(in the rows, 128 means zero)
Named turns come first, each shown by rows before and after it. Which turns, in which order, take the first row of each pair that follows to the second? Write the first one first, as in the answered first pair.
C (before -> after):
[138 122 122 157  88 131 122 116] -> [153 148 114 126 102 150 117 122]
[113 127 127 119 109 109 168  72] -> [111 104 136 144  73 108 137  85]
[ 90  83 197 124 128 126  92 110] -> [112 129 189 107 122 157  60 127]
[135 125 106 163 101 145 113 125] -> [154 155  95 145 119 161 120 128]
E (before -> after):
[118 120 175 146 103 138 143 113] -> [149 150 115 143  91 158 136 126]
[128 112 106 161  79 120 145 117] -> [117  96 114 166  80 116 137 134]
[128  89 115 126 108 109 112 117] -> [125  99 129 122  98 114 136  95]
M (before -> after):
[126 146 118 112 143 134 161 109] -> [115 106 110 145 138 113 147 122]
[122 142 155  81 170 129 123 147] -> [106  93 138 142 145 107  95 163]
[104 113 147 137 134 121 138 114] -> [113 124 140 154 114 140 115 125]
[114  95 164 140 127 113 109 132] -> [125 134 160 143 102 148 100 132]
Now pairs of rows:
Between the rows of a pair lie 2 to 4 turns.
[105  75 142 137 151  77 160 115] -> [158 145 135 129 125 151  49 157]
C, C
[ 97 104 144  96 130 118 202  92] -> [127 168 153  62 129 165 155 104]
M, C, M
[154 122  96  71 197 133 153 136] -> [105  37 140 165 120 113 109 152]
C, C
[118 113 182 107 177  97 151 117] -> [137 130 173 160  87 137  91 130]
C, M
[ 78  63 150 153 106  92 151 116] -> [110 184 171 109  70 177 126 106]
C, E, C
